In the rows, 128 means zero.
One turn sends every row of this set to another row. A few are shown first. Where does it send the rows asked after them?
luro: [143 150 163 108 172 109 113 157 121 125 127 127 130]
zudu: [133 118 162 102 172 104 113 173 112 121  97 155 149]
gavuv: [117 148 146 110 118 111 100 135 143 129  82 133 145]
Rifo: [138 126 132 157 145 108 120 154  92 126  99 142 149]
Gagor: [140 142 144 109 136 164 134 150 144 137  97 148 146]
golop: [141 155 146 152 132 103 103 162 108 130 102 149 150]
Donu: [153 123 172  98 153 118 107 144 140 148  82 142 124]
Zag: [145 118 136 145 177  85 131 139 125 126  99 137 143]
Gir: [142 147 132 107 167 153 122 126 108 130 111 149 144]
Gunug: [166 143 128 135 127 114 101 171 121 143 101 124 145]
kur: [115 142 124 125 150  94 118 125 142 113 106 133 161]
seg: [151 135 114 141 146 100 119 171 112 129  97 143 168]
lumav: [147 120 140 109 167 153 110 130 107 128 111 156 145]
gid: [147 150 138 148 129 122 115 153  99 139 101 122 131]
gere: [123 160 159 110 170 103 139 132 128 134  82 156 142]
Fil: [159 110 143 117 145 107 115 159 133 149  64 128 130]
gozu: [126 127 132 129 156 108 134 137 166 118  98 157 164]
Notib: [156 118 134 107 188 103 133 136 142 135 105 134 146]
Tota: [141 106 140 121 154 152 131 149 141 124 107 162 161]
pep: [141 135 138  99 156 158 117 136 106 134  90 158 146]
gike: [134 167 154 133 147 101 129 139 124 141  79 130 123]
zufo: [143 151 139  83 164 116 129 175 122 135  90 128 144]
gafab: [149 121 135 112 138 124 119 146 177 135  94 135 147]
pek: [154 124 116 135 134 120 122 166 101 141  84 125 147]
vuke: [131 144 150 132 155 150 136 134 139 121 125 155 149]
belug: [138 104 127 111 137 106  97 140 151 126  97 124 154]
Deti: [125 149 161 128 133 119 117 133 167 128  97 151 140]

Notib goes to Donu
gozu goes to gafab
Now find these:
pep goes to Gir
gavuv goes to kur
Tota goes to Gagor
luro goes to zudu
Zag goes to Fil
pek goes to gid
seg goes to Gunug

One turn sends every row of this set to another row. A few are shown first. Where does it send the rows asked after them?
Tipud: [121 157 155  98 126 136 119 130 137 147 145 141 130 118 138 161 144 138
 138 102 124 127 126]
panu: [125 145 129 123 136 139 124 141 123 114 104 116  99  93 158 153 113 119
 115 114 132 130 104]
Veti: [126 116 135 118 112 109 131 131 105 165 135 137 106 127 125 136 121 128
  91 130 124 121 124]
Maf: [125 109 132 115 136 127 112 106 141 105 145 123 135 126 118  96 112 141
 149 143 124 121 106]
tiv: [120 127 112 145 112 110 114 114 130 145 121 135 136 130 158 125 132 128
 125 108 153 146  85]
ragud: [114 109 130 104 137 126 117 117 137 105 141 118 140 103 116 101 111 152
 160 133 133 121 119]
bolo: [123 115 147 160 114 119 135 166 137 113 137 127 114 120 114 131 127  99
 133 117 150 135 132]
piv: [113 106 136 106 139 126 119 122 130 108 129 127 139 108 111 103 119 147
 152 150 122 115 107]
zizaz: [139  99 110 113 137 139 120 133 122 121 131 160 129 106 107 120 135 102
 130 137 132 140  91]
Moz: [ 99 121  97 129 126 136 150 150 121 145 145 111 133 107 144 134 106 111
 158 123 120 133 105]
lise: [129 143 137 124 127 133 133 135 117 116 102 125 106  90 159 152 116 109
 113 110 135 112 107]
zugi: [132 154 154  98 136 151 121 136 140 143 134 135 119 128 143 160 147 132
 132 107 124 131 121]
geb: [105 122  94 121 123 142 152 144 118 139 131  97 127 109 137 128  99 121
 148 134 125 132 104]
dotiz: [124 121 113 148 115 113 120 115 134 149 115 140 146 127 163 120 139 117
 119 118 145 152  96]
Zaguz: [126 124 145 120 132 131 158 126 132 100 176 110 153 120 138 121 123 128
 147 122 132 110 121]
lagi: [131 118 127 108 109  98 137 144 112 162 142 133 100 131 131 127 129 119
 107 133 129 117 127]
biso: [139 160 142 124 124 117 135 131 136 167 127 142 138 106 128 107 130 118
 121 113 120 133 153]
ser: [141  99 112 122 129 149 123 118 119 114 120 152 129 116 113 123 140 104
 129 146 137 139  98]
fir: [111 160 135 119 137 125 103 124 139 129 131 141 143 123 130 119 139 131
 111  97 113 165 113]
Tufu: [122 124 138 129 132 137 164 134 135 111 170 113 152 131 147 119 118 136
 147 134 129 115 109]
dapal: [101 118 100 120 119 141 155 141 111 143 129 106 137 112 133 136 101 108
 155 124 131 128 114]
rodi: [119 115 107 141 121 102 112 126 139 136 118 137 140 128 162 114 142 124
 122 105 149 141  97]
guti: [124 117 137 117 133 126 142 125 115  91 143 149 140 127 131 113 125 131
 150 140 152 137 158]
kasaf: [111 158 137 105 142 116 114 128 132 127 130 135 146  96 137 118 135 138
 109  91 120 157 121]
Mal: [149 160 138 110 127 114 137 129 131 173 125 139 127 111 135 107 137 125
 135 120 138 142 140]
tarof: [143 105 112 117 131 148 125 118 112 112 132 144 126 116 104 126 132 101
 130 133 141 144  87]
pedib: [129 129 141 135 140 121 143 140 111  88 132 146 136 127 129 115 123 132
 148 145 156 133 148]
suvas: [128 137 130 114 134 130 158 131 127  96 160 112 155 132 150 122 107 121
 148 129 137 111 116]
gusu: [124 114 144 161 112 118 139 160 127 114 136 108 129 132 110 136 130 107
 125 121 152 127 129]
kive: [108 152 141 116 143 114 114 131 137 131 115 122 150 110 139 113 143 128
 110  93 119 158 116]
Ropat: [120 105 145 166 114 130 134 149 134 117 131 113 121 124 108 127 121 106
 126 112 149 135 132]
Daba: [124 116 143 129 139 119 132 132 116  97 130 140 138 133 126 118 113 128
 145 143 141 118 166]
Fol: [131 136 126 119 138 135 125 139 124 109 116 123  93  94 163 151 127 113
 120 111 126 112 106]
Daben: [136 122 141 113 111 104 132 143 110 168 136 127 111 128 120 144 128 119
 102 135 130 117 119]
tevan: [132 173 141  97 126 144 122 137 142 144 129 141 129 119 139 156 130 126
 146 106 128 124 117]
luf: [144 158 145 115 117 119 135 120 142 161 134 151 133 100 141 107 137 129
 132 111 137 142 144]

lise goes to tarof
rodi goes to bolo
Now find these:
gusu goes to panu
kive goes to pedib
Zaguz goes to kasaf
Daba goes to tevan

One turn sends every row of this set to another row. A few are shown first. Where does it send the rows asked after them?
S: [153 118 145 138 115 122 109 108 123 179 153 106 143 145 140 132 118 131
 132 152 132]
J: [139 121 148 130 123 132 119 119 109 186 131 112 137 148 132 140 117 138
 129 149 134]
M: [120 119 139 143 134 147 144 140 121 172 111 131  97 149 126 153 117 123
 142 104 111]
W: [141 123 129 178 128 139 119 120 145 167 142  87 125 146 168 129 155 131
 142 127 144]
D: [139 141 124 155 108 122 150 128 142 155 144 165 128 142 151 108 138 124
 154  94 141]
Y: [116 126 126 179 134 140 128 121 148 155 124  89 138 144 155 136 161 133
 137 128 142]
T: [143 135 107 146 110 123 140 117 139 157 134 167 135 138 135  97 153 122
 142 125 135]
Q: [125 126 140 147  96 129 111 101 128 153 132 147 145 121 100 157 131 114
 130 122 116]
G: [123 121 100 135 117 154 113  84 150 150 160 132 133 130 113 125 136 103
 145 117 115]
V: [122 113 111 160 126 159 137 129 143 150 152 121  89 129 137 131 128 113
 161  83 116]
E: [153 125 108 158 104 162 138 107 137 166 162 136 111 138 114 147 124 119
 157 112 128]
C: [126 111 163 159 107 111 124 148 109 159 140 111 139 121 139 148 114 125
 138 120 132]
A: [130 132 127 138 122 113 151 122 136 143 135 162 104 126 163 103 128 119
 147 104 125]
B: [115 100 113 126 127 139 124 124 128 146 151 132 111 116 118 123 113  95
 150 108  98]
N: [113 113 136 147 142 114  97 106 142 153 151  96 141 121 171 121 142 118
 130 125 119]
H: [137 101 155 158 123 117 119 156 113 166 146 102 132 128 157 132 117 122
 149 122 125]
X: [124 145 128 164 120 153 119  92 144 173 133 136 106 138 136 161 150 134
 130  93 130]
R: [103 128 139 148 138 122  99  96 137 158 138 101 126 117 169 134 151 127
 118 115 131]
K: [128 129 124 122 116 121 130 113 137 144 127 160 118 136 141  81 136 122
 143 120 124]
F: [ 90 114 126 148 133 137 122 119 148 132 106 120 131 132 122 134 145 102
 137 112 104]

A goes to K
F goes to Q
G goes to E
Now find these:
J goes to Y
W goes to H

